In the data rows, 128 means zero.
Here are some numbered points:
[169 101  98 255  92  49 182 149 169  77 186] 0
[ 81 174 146 143 122 154  80  97 170 118  73] 1
[129 135 114  91 217 234  86 102 102 212 133] 2
[178  99 178 125 170 127 194 148 194  82 169] 3
[119 128 151 155  85  99 121 108 111 136  88] 4
[116  96  62 116 188 216 141 190   0  84 141] 5
[112 183 169  48 160 116 115 105 142 136 126] 6
[185 120 152 147 176 114 169 169 116  64 205] 7
[137 119  73  87 133 192  98 188  89 104 176] 8
[ 82 179 129 140 187 166 138 127 148 179 119] 9
[158  95  69 173  93 115 206 116 118 158  83] 10
[ 70 151 167 113 125 137  86 145 117 162 153] 11
[ 70  84  89  98  83 103 148 166 107  95 132] 12
[100 171 153 145 166 168 121 167 114 133 149] 13
[105 129 111  98  97 105 133 106  90 160 103] 14
[159 135 157 159 144 166 130 151 123 108 161] 15
[185 153 172 101 165 128 141 151  74 121 180] 16
[169 107 115  52 157 110 120 101  60 156 196] 17
[104 102 155 164 131  43 204 138 130 152 168] 18
[181 148 210 220 132 147 146 121 163 115 146] 19
[ 52 184 158  97 189 164  89 173 131 151 141] 20
[111 115 120  91 146 131  88 178 112 144 173] 21
[162 118 128 124  82  98 127  87 161 101  91] 22
[171 142 213 203 184 111 149 168 172  66 178] 23
[112 109 109  45 114 116 129 154  59 113 182] 24
[107  79 114 177  42 114  77 163 184 128 127] 25
[109  99 146 157 131  49 196 139 128 149 164] 26
[191 144  92 147  89 119 186  46 163 157  91] 27
[ 93 132 147 216 157 135 112 136 205 157 187] 28
[145 108 137 172  87  90 194 111 118 125 109] 29
[126 161 128 100  92 133 122 125  92 153 136] 30
[185 148 168  95 160 120 143 148  70 124 179] 31
[157 112  78 218 114 102 152 104 168 132 118] 32
[218 137 121  61 137 162 205 131 133  91 192] 33
[182 157 181  70 178 233 156  80 117 150 148] 34
[107 132  96   0 103 109 100 121  47 144 171] 35
[175 153 180  81 136 141 174 180  46 133 145] 36
[103 121 109 113 112 111 120 136 132 122 156] 37
[170 120 111 172 146 106 194 103 129 121 113] 38
[188  96  88  90 120  41 249 102 116 120 210] 39
[129 126  85 177 153  96  90  43 161 158 138] 40
[155 103 113 110 189 183 139  82 151  89 111] 41
[159 142 119 162 126  84 181 110  92 183 126] 42
[ 74  88  67 120  94 117  89 174  89 134 154] 43
[175 175 199  83 212 165 216  54  74 149 198] 44
[104 166 166 128 142 151  88 119 149  81  83] 45
[ 92 130 141 113 138 211 134  58 139 164  58] 46
[116 119  82 124 135 155 121 137 155 136 143] 47
[ 80 154 122 101 144 204  90 188 103  91 104] 48
[120 133 138 161 103 155 145 122 147 111 110] 49
[ 94 160 165  71 181 138  72 140  46 115 103] 50
[ 88 132 149 213 154 132 108 136 201 157 180] 51
[103 111 154 178 171 134 178 107 161 152 130] 52
[132 126  76 134  93 121 140 134 120 141  41] 53
[ 22 205 212 208 127 191  79 133 103 189  44] 54
[129 127 150 144 122  92 163 120  67 121 125] 55
[161 117  97  51  90  83 133 186  92 109 152] 56
[141 117 102  97  95 141  86 156 107  53 128] 57
[199 192 173 126 226 189 103  75 147 171 115] 58
[130 160  84 111  73 111  86 123 113 119  70] 59
[ 96  79  81  82  64 108 152 192  84 156 134] 60
[ 51 156  87 111 110 129  59 121 165 125  90] 61
[ 88 138 127  89  98 126  94 142  97 143 135] 62
[123 165 147 171 109 138  93 142 191 125 129] 63
[187 125 162 104 165 156 190 143  91  67 171] 64
[153 116 116 124  59 150 149 169 102  56  81] 65
[190 109 123  99 153 140 129 154 136 109 123] 66
[103 148 188 120 190 211 157 123  70 154 141] 67
[177 126 155 133  87 156 125 146 109  81 127] 68
[106 110 150 172 164 136 171 109 161 149 127] 69
[101 116  58  50  90 104 104 160  94 127  99] 70
[183  87 114  64 190 180 145 166  85 128 179] 71
[ 92 137 139 108 141 123 125 159  91 128 170] 72
[168 110 120 163  77 130 173 116 106 131 143] 73
[150 119 167 132 199 155 191 162 102  85 217] 74
[120  97 125 135 131  97 194 177  71 140 118] 75
[ 86 150 112 121 154 119  31 140 119 172  99] 76
[160 123 143 154 128 137 110 143 141  65 123] 77
[ 75 146 147 195 127 120  65  59 220 129 118] 78
[179 179 190 128 194 108 188 130  36 141  78] 79
[ 90 145  92 108 106 105  63 156 154 186  55] 80
[123 114  88 190  45  66  47 156 196  90 111] 81
[ 91 152 164 227 119 116 127 184 138  86 123] 82
[ 36 161 126 104 121 161  87 157  53 148  90] 83
[ 99 150 140 173 179 187  52 144 150 129 127] 84
[ 73 169 154 245 137 107  45 148 136 158  31] 85
[150  82  57  78 109 124 229  41 127 205 112] 86
[152 111 104 108  74  56 127 146  71  93 187] 87
[126 133 101  83  78  84 104  76  82 219 150] 88
[188 112 126 101 155 137 128 150 133 112 126] 89
[176 107 113 108 155  92 161 136 124  95 173] 90
[ 64 150 104 182 127 132  66 135 169 127  58] 91
[148 152 130 152 146 124  68  89 177 145 119] 92
[135  96  87 121 103 125 144 127  59 105  98] 93
[127 160 200 128 190 116 160  69 173 200 171] 94
[151 126  99 159  79  88 105 131 197  84 124] 95
[120 152 146 200 135 159  82 120 155 104  98] 96
[153 131 123 103 114 135 127 146 123 151 127] 97
[128 131 100 180 201 144 111 148 113 113 137] 98
[ 86 135 167 230 130 136  83 101 211 103  78] 99
[129 108 151 184 100  60 192 142 136  55 120] 100
[124 133 153  94 208 163 174 158  35 167 118] 101
[162 135 134 171 196 177 164  97 131 132 126] 102
[187 154 103  90  75 146 125 156 109  88  76] 103
[ 93 147 163 156 159 154  99 111 202 143 111] 104
[178 105 111  44  99 117 160 143 100  99 165] 105
[ 72 133 122 136 115 139  81 125 125 131 117] 106
[ 99 149 139 172 183 197  50 148 151 129 130] 107
[164 160 176 107 182 217 164  92 124 142 125] 108
[188 185 198 100 215 112 193 128 137 144 169] 109
[ 95 142 124  42 135 152 123  75  24 167 148] 110
[104 150 193 202 183 124 159 149 147 108 207] 111
[173 134 113 112  61  47 135 114 142 112 146] 112
[136 139 120 175  88  96 124 123 188 108 116] 113
[196 112 101 114 114 125 216 135  87 111 155] 114
[157 129 168 130 189 177 164 186  80  91 146] 115
[152  87 127 148  88 151  90 173 183  94 127] 116
[231 136 146  95 193 114 212 147  95 145 183] 117
[156 121 101  65 142 115 150 134  52  63 170] 118
[ 80 136 175 198 105 121 121 108 109 150 118] 119
[171  90 162 145 120 108 236  54  82 183 125] 120
[ 64 117 107 164 139 155 137 186 152  98 162] 121
[105 107 114  98 129 123 115 111 153  79 203] 122
[160 113 122  14 129 110 141 118  77 120 202] 123
[171 105 120 158  73 128 177 115  99 130 139] 124
[ 87 145 155 222 152 125  92 101 207 161  84] 125
[116 104  99 107 121 126 144 168 120 125 164] 126
[ 89 126  95 113  61 102 123 108 168 103  61] 127
[121 117 104  96 123  69 160 110 164 143 108] 128
[ 84  87 102 161 116 137  82 188  62  75 158] 129
[126 112 149 215 109  89 149 118 202  94 196] 130
[146 115 150 171 121  91 156  99 144  94 101] 131
[121 131 157 226 120 129  74  98 246 145 119] 132
[115 106 167 231 180 126 178 153  87 137  81] 133
[123 153 134  51  93 106  96 135 126 157 157] 134
[ 51 121 114 147 151 121  32 150 164 147 127] 135
[110 116  66  72 101 174  70 168 114 106  88] 136
[ 79 130 121 197  97 142 137 103 240  99  95] 137
[178 134 150  97 222 228  58 164  95 127 118] 138
[ 29 143 155  72  79  96  48 129 152 165 115] 139
[130 121  96 153 136 167 144 205 119  90 168] 140
[116  60 115 128 134  78 158 118 114 173 113] 141
[138 114 166 157 179 146 129 177 142 102 216] 142
[109  75 135 245  61  70 125 140 216  78 135] 143
[149  98  47 134 110 104  90 130 125 147  86] 144
[151 116  67 135 112 112  72 151 180 107 105] 145
[118 112 142  86 177 209 103  88  99 148 190] 146
[136 114  60  27  56  82 100 162 133 130 115] 147
[203 147  92 145  91 118 196  51 155 152  93] 148
[113  90  75  90  76 120 115 111  96 143  90] 149
[166 143 115  99 170 212 133 144 101 140 116] 150
[143 156 150 201  89  84  95 111 204 102 118] 151
[155 108 169 210 133 102 215  35 109 159 148] 152
[147 111 146 134  70  61 179 123  69 181 106] 153
[ 73 162 115 180 127 138  32 144 203 114  95] 154
[132 151 142  92 202 206 101 114 123 170 111] 155
[182 119 133 103 227 221 158 154  97 112 159] 156
[174 121  88 176 101 112 175  31 100 157  63] 157
[110  94  93 188  69  57 111 101 196  75 121] 158
[ 28 129 127  82  74 106  64  55 120 179  75] 159
[ 69 153 206 119 208 208 138 220  32 123 156] 160
[126 140 137 115 101 127  47 177 150  52  98] 161
[118 109 104 112 121 123 144 165 113 128 160] 162
[115 145 134 140 136 110 108 128 144 148 117] 163
[ 68 131 112 113 118 151  83 116 161 122 141] 164
[165 110 101 158  76  49 156 143 127  72 174] 165
[ 82 113 136 153 159 154 134 230  53  85 178] 166
[ 66 120 105 149 176 201  16 184  71  78  77] 167
[175 115 134 125 204 209 127 137  85 135 102] 168
[119 169 149 169 108 116  30 152 117 163  44] 169
[128 125  99  88  47 105  56  94 134 176 107] 170
[136 143 148 164  98  87 132 114 139 117 159] 171
[128 115  76  66  86 141  67 142  57 148  86] 172
[156 137 103 154 116 156 130 108 149 131  85] 173
[199 109  65  20  70 144 126 114 117 118 211] 174
[123 162 129 229 157 175 119 128 187 138 116] 175
[112 161 131 223  81 100  92  73 199 121  40] 176
New points follow, each followed by the number of its nearest point above.
[ 88 129 148 111 105 104  96 156  95 167  94] 62
[ 73  89  91 101  86 108 139 165 110  99 125] 12
[149 102  74  71 168 197  77 144  85 120 149] 8
[ 97 107  85 150  91  93 115 128 184 128  57] 127
[134 131 176 196 215 173 143  76 146 148 113] 102
[158 168 162 170 160 149 108 158 146 123 136] 15
[ 34 144 154  78  85 101  49 130 156 161 117] 139
[ 51 194 140   9  87 134 110 161  31 137 167] 35
[ 92  98 130 152 120  66 147  95 126 191 129] 141
[174 152 207 214 129 140 140 124 168 113 150] 19
[129 141 162 196 137 166  90 121 150 133 116] 96
[100 141 192 226 192 158 112 145  56 136  88] 133
[152 108  65 189  13  65  86 134 222  92 117] 81
[ 80 140 180 220 135  97 171 147 119 108 150] 82
[136 122 132 147  82  72  90 138  97 141  73] 4
[145 149 102 140 214 255  63 143 117 118 122] 138
[169 112 102 159  75  46 161 141 125  69 178] 165
[110  81  86 195  50  85 104 110 197 115 125] 158
[166  60  42  77 135 126  85 146 111 109 110] 144
[ 49 159  91 116 109 129  53 119 170 129  82] 61
[156  87 108  29 158 183 165 157  47 101 153] 71
[102 173 171 160 175 199 149 132 110  91 129] 13
[111 145 107 168 157  94 127 114 206 110 150] 113
[110 122 100  91 114 105  87 130 133 176  73] 80
[147  80 113 218  96  79 146  98 157 150  98] 32
[152  86  46  55 153 127 144 180  88  60 183] 118
[115 109 108  47 116 119 129 155  60 111 180] 24
[178 179 146  76 202 236  93 169  80 107  92] 138
[132 156 200 122 190 112 161  62 173 202 168] 94
[ 87 141 151 102 193 232  92 205  47 162 167] 160
[ 76 163 162 134 108  94 145 148 161 160 111] 163
[ 75 149 149 184 112 137  64  90 188 149 121] 78
[115 159 132 183 159 139 103 109 215 144 116] 104
[161 154 179 168 127 116 162 122 124 134  94] 131
[155 103  59 186   2  62  86 137 219  89 118] 81
[155 104 159  99 136 156 171 140  66  97 150] 64
[134 141 145 159  99  88 129 115 139 122 153] 171
[152 140 124 152  74 110 155 126 182 150  98] 113
[170  88  71   5  69  74 161 127 152 131 125] 147
[109  76  89 110  86 126 133 221  16  76 139] 129
[119 146 139 123 101 131  44 177 150  52  94] 161
[146  99 147 138 143  81 205  58  91 175 131] 120
[159 154 179 174 124 115 163 120 128 134  88] 131
[153  97 136 229 103 103 226  67 116 169 124] 152
[ 66 100 140 190 123  81 125 171 106 164 101] 119
[101 155 193 150 216 145 153 134 157 103 227] 111
[ 89 145 174 192 122 137 149 183  86  97  97] 82
[120 105 104  41 110 116 131 153  57 112 179] 24
[125 198 127 163 170 154  90  75 175 165 143] 92
[130 127 158 140 125  92 167 119  60 122 129] 55
[177 173 170  83 237 144 187  88  44 154 171] 44
[153  97  67  68 168 198  80 140  78 123 151] 8
[123 108 152 223 102  83 153 121 205  93 193] 130
[167  56  57 121 112 138  46 164 153  87  80] 145
[166 194 164  83 135 185  98 133 156 106 100] 45
[159 115 101  55  92  83 137 189 101 105 156] 56
[101  87  94 118 103 111 150 172 106 151  67] 53
[153 123 121  94  91 142 128 130 115 126 118] 97
[138 108 169 162 184 148 132 180 145  99 223] 142
[164 179 186 123 227 208 158 105 131 107 164] 108
[103 142 112 115 112 119 108 102 162 153  88] 163
[172 156 122 108 117 183 149  80 132 131  94] 173
[ 88 135 111 195 106 109  80 125 172 105  89] 91
[182 131 140 112 136  71 188 100 118 140 179] 90
[121 162 144  88 138 152 116  77 153 121 125] 6
[ 47 138 133  48  76  79  64 111 120 185 115] 139
[ 64 136 148  70 199 197  85 203 164  90 180] 20
[ 35 131 135 117 142 124 136 157 103 132 191] 72
[108 162 112 202 123 114  75 125 179 126  60] 91
[182 129 157 134  92 158 125 141 108  82 124] 68
[182 104 108  30 142  67 212 107 173 121 248] 39
[131 158 197 127 189 113 156  64 178 200 169] 94
[ 82 149 197 197 121 127 117 127 133 166  84] 119
[101  88 122  41 127 114 132 147 105  88 212] 24
[171 160 130  93 126 203 109 130 121 136  62] 150
[175 117 116 139 148 125 168 140  85 194 109] 42
[177 146 138  66 164 190 111 149  92  77  87] 150
[137 116 123 225  90  69 241 118 139 131 119] 29
[109 111 137  46 190 208  85 103 124 162 166] 146
[118 160 111  39 112 146  89 117 152 126 116] 134
[165 139 204 201 179 112 149 169 164  71 170] 23
[209 122 120 101 135  89 107 111 149 121 199] 90
[103 114  79  97 118 144  87 177 110  93 113] 136
[152  72 126 109 138 109 180 169 137  99 209] 90
[174 116 135 125 210 215 128 134  79 139  97] 168
[123 133 152  99 202 162 173 154  46 162 120] 101
[181 113  59  71 107 107  99 118 138 123 112] 144
[156 108  70 102  92 121 115 146  91 102  86] 93
[144 144  87 168 149 147  76 113 181 147  88] 92
[ 61  94 107 184 120 122  86 126 152 143  80] 91
[206 106 117 121 139 106 203  64  91 165 125] 120
[105 136  88 137 124 131 126 114 188 161 134] 47
[135 151 143  98 213 212 100 111 123 172 110] 155
[132 106 152 190  97  48 197 148 136  47 125] 100
[180 115 108 110  79 142 201 174 132 113 120] 114
[161 121 149 158 192 130 178 183 140  45 191] 7
[111  91  89 193  65  50 111  97 205  73 121] 158
[ 67 132 124 140 116 141  76 130 130 131 121] 106
[105  82  77  76  64 111 151 193  81 161 128] 60
[192 105 115  97  72  61 144  97 221  88 206] 112
[104 176 130 171 155 151  98 167 155 141 145] 13
[168  54  57 126 111 141  37 171 160  82  72] 145
[116 161 153 220 138 126 142 155 133  83 107] 82
[ 93 127 173 189 148 130 167 179 178 135 218] 111
[178 130 149 143  74 148 157  36 105 151  35] 157
[142 146 128  44  97 104 124 128 117 145 158] 134
[106 160 173 116  82 120 176 101  56 103 123] 55
[177 155 181  64 169 226 161  78 113 150 150] 34
[164 166 183 107 188 225 166  93 124 143 125] 108
[255 224  45 234 173 114   0  92   0 255   0] 169
[159  90 110  34 158 179 165 151  55 104 146] 71
[136 116 122 218  93  79 231 119 138 125 126] 29
[190 108 114  89  72  59 140  95 221  96 201] 112
[ 98  88 124  35 133 116 132 150 100  90 217] 24
[136 134 185 155 190 118 149 181 138 105 189] 142
[ 90 106 132 162 212 165  87 187 122 118 219] 142
[124 114  80 184  36  60  46 156 197  90 114] 81
[121 109 153 226 103  82 149 121 211  90 200] 130
[162 107  75 215 110  94 161 101 164 132 121] 32
[ 96 150  91 133  78  82 134 120 126 151 157] 37
[146 106  94 126  90 156 112 156  92 107  93] 93
[ 96 144  93 107 123 137  73 137 153 126 147] 164
[175  89 165 146 120 105 241  46  81 187 126] 120
[154  87 127 230 127  94 232  51 123 181  97] 152
[122 124 137 142 196 167 148 123 119 153 145] 102
[ 94 150 164 198 137 119  72 110 149 112  73] 96
[152 151 127 176 133 101 135 158 182 110  96] 113
[111 191 183 157 164 126 119  97 169 153 113] 104
[129 106 152 187 102  55 191 151 135  50 131] 100
[ 84  89  91  69  60 143 136 170 111 164 118] 60
[173 115 103 181 144  98 199  98 133 118 109] 38
[148  85  35   0  60  80 132 129 101 137 162] 147
[167  76  56  31  88 108 120 179  91 119 152] 56
[146  84  63  84 112 126 223  46 129 202 115] 86
[185 179 193 105 206 114 193 125 132 145 165] 109
[139  87  93  95 183 180 190 154  55 112 169] 71
[115 147 133 143 139 112 106 127 145 145 109] 163
[184 160 184  63 178 238 162  74 113 153 149] 34
[ 83 149 110 117 158 120  32 139 119 172 103] 76
[144 139 145 144  81  67 173 157 144 133  93] 29
[144 132 126 153 112 111 207  74 110 176 132] 42
[104  84  71 122  85  53 161 102 112 167 155] 141
[170 142 135  65 167 191 107 148  90  84  85] 150
[ 40 103 116 255  77  64 122 151 155 125 162] 143
[112 156 105  41 104 136  89 117 157 129 113] 134
[ 92 147 175 113 181 152 166 158 110 131 138] 13
[109 158 169 116  91 126 166 106  62 105 122] 55
[145 153  77  77 110 130  66 102  26 176  85] 172
[113 156 162  71 143 141 120 169  54 119 179] 72
[127 106 101  93  87 121 167 154  71 106 102] 93
[138 111 141 181  89  94 188 115 118 123 104] 29
[ 61 163 208 201 145  82 127 120 136 171 108] 119
[162 169 164 174 165 152 109 158 150 124 134] 15
[ 95 112 155 139 162 147 125 185 122  98 211] 142
[128 118 115 120 139  87 126 104 153 113 152] 37
[171 110 152  16 169 115 163 138  87 149 204] 123
[145  98  68  72 162 193  79 143  82 122 146] 8
[194 156 141 155 144 152 221  44  22 191 118] 120
[121 112 142  96 172 199 105  91 104 148 184] 146
[116 187 169  36 159 113 119 102 144 140 130] 6
[134 156 118 176 170 147  48  88 229 134 151] 92
[ 96  56  61  79  68  81 132 109 120 151 112] 149
[ 88  91  94  73  66 142 141 165 115 162 121] 60
[143 116 150 129  82  67 181 121  60 184 104] 153
[159 119 130 122  82 101 132  98 149  98  91] 22
[143 103  51 137 107 105  92 135 126 142  86] 144
[156 136 183 123 186 168 180 197  55 114 170] 115
[100 102 100 239  75  47 143 182 169 103 107] 143
[118 106 171 224 185 131 184 154  82 134  88] 133
[126 131 144 208 179 133 126 178 116 117 125] 98
[153 100 137 219 106 106 220  69 119 163 130] 152
[179 175  82  98 157  98  99  69  42 202 101] 88
[ 69  52  77 170  82  91  76 166 101 129  91] 43
[145 170 136  51 190 174 109  95 140 156 145] 155
[ 58  79 105  98 112 118 106  97 167  77 174] 122
[124 157 110 144 187 145 128 101 238 159 155] 104
[164 101  77  88 109 147 106 167 117  78 118] 57
[175 106 110 109 145  93 160 135 124  97 169] 90
[ 73 145 144 195 129 119  62  50 226 131 120] 78
[118 152 144 135 151 192 159  90 127 165  88] 46
[ 78 109 136 156 162 155 136 236  41  84 185] 166
[194 155 109  88  72 151 131 146 106  88  71] 103
[ 98 155 220 138 180 192 176 220  61 115 144] 160
[118  91  50  86 147 161  79 132 133  96 106] 136
[ 47 120 109 146 154 121  22 155 164 150 128] 135
[151 175 170  39 210 221 119  68 122 112 149] 34
[ 95 151 164 246 161 131 136  50 204 167 130] 125
[167 118 125 114  95 163 114 172 166  84  91] 116
[ 80  87  63 115  92 115  84 175  87 132 150] 43
[123 127 141 137 205 171 149 123 113 155 146] 102
[ 83 141 137 118 170 139 146 132 131  99 183] 72
[182 152 151 133  76 175 151 144  98  58 121] 68
[129 159 203 126 192 112 163  62 178 205 173] 94
[176 130 144  74  99 143 170 120 127 108 164] 105
[118 176 161 190 126 152  83 108 186  96 101] 96
[103 105 113  93 127 122 113 110 153  75 213] 122
[161 106  69 220 109  93 157 105 166 128 121] 32
[141 101  89 143  99  82 125 136 132 143 104] 144
[108 151 122 173  80  89 104 102 163 123  95] 113
[ 53 108 176 103 126 145 183 211 198  94 219] 121
[121 155 142 206 125 156 114 106 160 137  84] 96
[149 144 189 169 169 131 236  55  76 119 157] 152
[189 154 142 153 144 150 218  46  30 191 118] 120
[143 147 124  34  95 110 116 130 116 145 155] 134
[101 148 162 242 154 129 139  56 198 163 128] 125
[128 125  90 184 151  93  94  46 161 157 140] 40
[140  76  98  47 145 159 176 131 100 100 146] 105
[113 157 113 198 126 113  78 124 175 129  63] 91
[114 134 151 163 165 143 112  73 179 123 130] 104
[ 67 185 189 116 200 211 107  31 156 160  94] 46
[107 127 170 147  85 142 154 100 119 164  32] 4
[104 111  72  99 114 141  83 176 114  92 108] 136
[151 100  54 131 112 109  91 130 123 145  89] 144
[165 105  97 245  95  56 177 148 173  83 182] 0
[121  53  94 138  92 124 228 145 115 134  70] 10
[124 174 154  30 193 214 129 132  90 165 105] 155
[100 123 109 177 139 147  31 201 190 110 109] 154
[105 127 153 155  84 113  78 187 111  66 106] 161
[169  99  79  89 108 149 113 169 114  79 113] 57
[155  95 130 216 106 109 220  73 112 166 126] 152
[132 147 105  88 150 235 103 218  64  93  87] 48
[156  92 125 218 123  98 225  59 120 172 101] 152
[ 92 145 180 140 123 117 167  72 179 207 152] 94
[ 57 181 161  98 188 161  95 169 134 150 148] 20
[124 117  82 201 110  95 127 114 112 172 101] 32
[ 80 147 144 182 113 135  63  95 189 147 120] 78
[170  66  72 128  80  62 154 163  74 130 152] 87
[116  81  86 199  48  81 100 105 200 119 128] 158
[ 82 115  86 117  60 126 148 168 172  96  87] 127
[144 155 161 204 135 129  97 117 151 131  88] 96
[162 108 147 124 157  76 255  61 116 209 163] 120
[ 64 158 192 173 157 161 188 166  81  81 196] 111
[ 52 141 196 133 167 168 157 153 138 136 143] 13
[ 76 163 119 173 124 137  29 132 205 116  87] 154
[165 107 117   0 126 105 139 122  68 117 209] 123
[ 64  44  73 180  82  91  71 170 103 130  88] 43
[ 38 139 137  46  74  74  62 106 124 192 118] 139
[ 86  88 118 182 123 145 106 168  81 107 126] 129
[183 182 193 103 213 116 182 128 141 142 165] 109
[158 127 166 138 162 116 199 107  64 128 130] 55
[194 104 112  93  67  55 147  94 227  90 212] 112
[173 113 119 108 155  96 163 135 120  98 174] 90
[155  81  88 178  98  33 122 116  40 178  65] 153
[ 89 145 163  51 147 109 125 130 107 133 206] 72
[141 139 118 172  87  90 130 123 188 107 121] 113
[138  87  90  95 183 175 189 159  52 112 172] 71
[130 117 146 221  88 107 245 147 103 128 110] 29
[101 128 132 131 141  82  57 112 120 164  80] 76
[134 126  94  50 132 190 113 146  48  94 154] 8
[155 103 139 194 101 102 200 119 125 162  92] 29
[124 126 155 126 169 134 193 183 137  88 215] 74
[ 90  49  46  77  58  76 128 108 115 147 112] 149
[148 150 153  98 164 133 168  73 125 168 207] 94
[ 79 143 197 212 198 146 163 166 130  79 149] 111
[255 196 128 255 147  58  31  73   0 255   0] 169
[ 70 130 108 126 123 112  62 165 128 132 106] 106
[ 83 136 150 152 152 112  80 145 115 169 155] 11
[164 102  78  96 132 139  68 158 123  91 124] 57
[134 155  83 105  72 104  92 123 107 120  73] 59
[115 178 133  69 155 112  89 110 183 129 137] 6
[147 121 165 133 195 152 185 159 105  90 210] 74
[ 95 117  54  42  90 105  99 162  92 125  99] 70
[136 125 132 168  25   1 150  81 144 100 144] 112
[105 116 159 180 171 131 175 111  88 127  92] 133
[197  97  67  65 231 183  89 129  97 129 185] 71
[187 179 194  98 212 116 191 131 132 142 167] 109
[105 132 196  98 126 156  62 171 163  58 134] 161
[146 143 148  80 148 153 129  97 168  82 201] 122
[ 45 137 135  49  75  77  70 110 120 187 117] 139
[174 114 135 126 206 210 132 134  80 138 102] 168
[173 108 112  37 103 124 141 143 103 104 171] 105
[131 156 200 124 191 114 163  67 174 198 175] 94
[120 142 193 107 170 110 165 111 167 135 227] 94
[121 158 133  51  44  48 114 101 115 149 133] 134
[110  78  87 109  90 126 129 229  12  71 140] 129
[ 51 108 200 201  87 156 122 137 113 125  81] 119
[133 109 110 241  61 116  76 157 175 143 109] 25
[165  90  64 181  90 113 215 115 121 156  79] 10
[ 95 130 142 105 146 216 139  52 132 172  62] 46
[ 95 146 173 121 176 148 161 156 110 132 132] 13
[118 150  83 128 104 104  87 130 168 127 111] 145
[119 126  82 214 116 127  67 101 167 142  68] 91
[112 116 166 167 188 221 139 104  64 182 114] 67
[ 27 200 210 203 133 192  89 133 102 186  51] 54
[165 132 168 126 188 175 169 185  79  92 144] 115
[142 139 145 147  84  68 177 151 145 135  95] 29
[106  80 118 178  44 118  82 159 180 134 124] 25
[139 153 162 192 145  86 150  87 135 135 171] 171
[ 75 154 194  86 143 121 126 152  85 139 191] 72
[119  52 114 130 135  75 165 116 111 173 111] 141
[181 131 177 133 146 132 241  37  68 141 166] 120
[150 113 149 131  72  57 187 119  60 184 105] 153
[117 127 154 153  80  94 121 106 105 135  85] 4
[ 30  97 114 255  72  61 118 155 155 124 166] 143
[ 75 134 127 136 116 142  76 130 132 127 118] 106
[135 120 133 147  93  83 157 133 144 109 135] 171
[124 117 103  92 125  68 157 113 170 143 106] 128
[ 90  89 115 178 121 145 105 168  86 105 125] 129
[ 60 167 204 197 136  81 117 119 142 170 108] 119
[110 163 172 220 149 172  57 130 167 120 104] 96
[119 150 138 125 154 201 164  90 122 170  91] 46
[131  89 109 116 187 150 109 129  94  85 165] 98
[170 140 113  89 173 217 137 147  93 142 121] 150
[ 75  86  64 116  91 114  85 172  85 137 153] 43
[125 134 122  15  82 106 105 138  26 118 115] 35
[115 185 166  46 153 111 118 102 146 139 128] 6
[151  84  91 177  99  37 118 115  47 176  68] 153
[ 52 156  88 113 109 129  60 117 164 127  85] 61
[170 102  99 246  96  54 181 149 163  85 180] 0
[190  99  91  89 120  41 242 104 123 117 209] 39
[103 142 111 114 111 118 111  99 162 156  86] 163
[176  95 145 134 118  33 255  59 115 189 141] 120
[ 52 172 195 239 148 136  17 165  98 100  76] 85
[150 145 188 165 171 135 233  56  74 122 156] 152
[100  93  76 113  68 134 102 108 141 155  80] 149
[ 56  77 104  94 104 114 108  90 171  74 170] 122
[188 128 168 107 162 151 194 143  91  63 173] 64
[145 160 144 128 109 115 112 133 143 113 110] 163
[211  86 132 149 132 128 225 118  87 110 152] 114
[108 143  39  51 115 155 123 154  99 157 102] 70
[175  88  66   0  62  67 168 126 154 134 129] 147
[173 132 147 135  77 145 155  41 108 151  42] 157
[113  93  80  95  82 122 115 108 102 142  94] 149
[153 110 106 143  69  94 102 112 191  76 143] 95
[153 106 116 115 187 177 136  84 151  93 107] 41
[ 89 144  82 104 107 106  57 159 155 182  55] 80
[117 166 146 182  99 110  29 147 126 163  39] 169
[ 98 137 187 144 193 173 104 154 119 124 155] 13
[ 93 170 134  88 125 213 128 203  25 102 102] 48
[158 136 131 179  99  76 134 107 180 113 119] 113
[117 150 184 108 113 129 107 172  79 103 156] 72
[112 118  80 120 138 160 117 144 156 136 147] 47
[139 145 125  40  95 104 117 127 115 151 150] 134
[127 157 249 174 216 176 167 135 116  92 189] 111
[184 154 150 134  67 174 150 141 100  56 119] 68
[ 92 127 139 112 139 213 132  56 131 169  55] 46
[ 42 120 148 210 135 128 115 148 132 150 126] 119
[135 146 114 122 121 108  87  77 246 157 129] 92
[107 114 104 103 101  84 112 108 123 170 119] 14
[ 80 170 117 178 127 136  31 135 208 117  92] 154
[138  55 147 143 179 141 221 112 144  82 153] 3
[119 144 139 115  98 129  42 180 147  48  95] 161
[ 70 128 104 145  91 129 115  92 179 112  93] 127
[134 148 118 120 122 109  90  71 247 159 129] 92
[167 117 138 131 202 209 127 133  81 140  98] 168
[180 151 211 222 132 145 142 127 171 111 149] 19
[154  91 108  32 154 179 159 155  53 107 151] 71
[127 144 112  96 179 226  95 190  96 101  92] 48
[143 151 190 205 160 149 136 140 161  95 130] 19
[ 87  98 127 183 149 115 116 145 163  58 171] 121
[157 111 112 124  49 145 157 170  98  50  76] 65
[161 129  81  61 100 135 131 121 122  91 174] 105
[185 135 169 133 112 104 243 143 101 117 160] 114
[163 152  97  24 155 167  98 128 107 118 100] 150
[109 115 136  52 183 203  89 100 126 166 162] 146
[127 118 118 122  71  79 113 144  53  81 137] 87
[162 108 147 125 154  80 244  63 123 203 159] 120
[163  93  69 177  94 116 209 114 123 156  82] 10
[106 160 132 228  80  99  87  70 202 121  35] 176
[197 110 115  38 153 177 158 108  77 140 152] 71
[116 151  79 127 104 103  78 137 170 125 109] 145
[178 158 180 100 191 138 174 155 175  84 207] 3
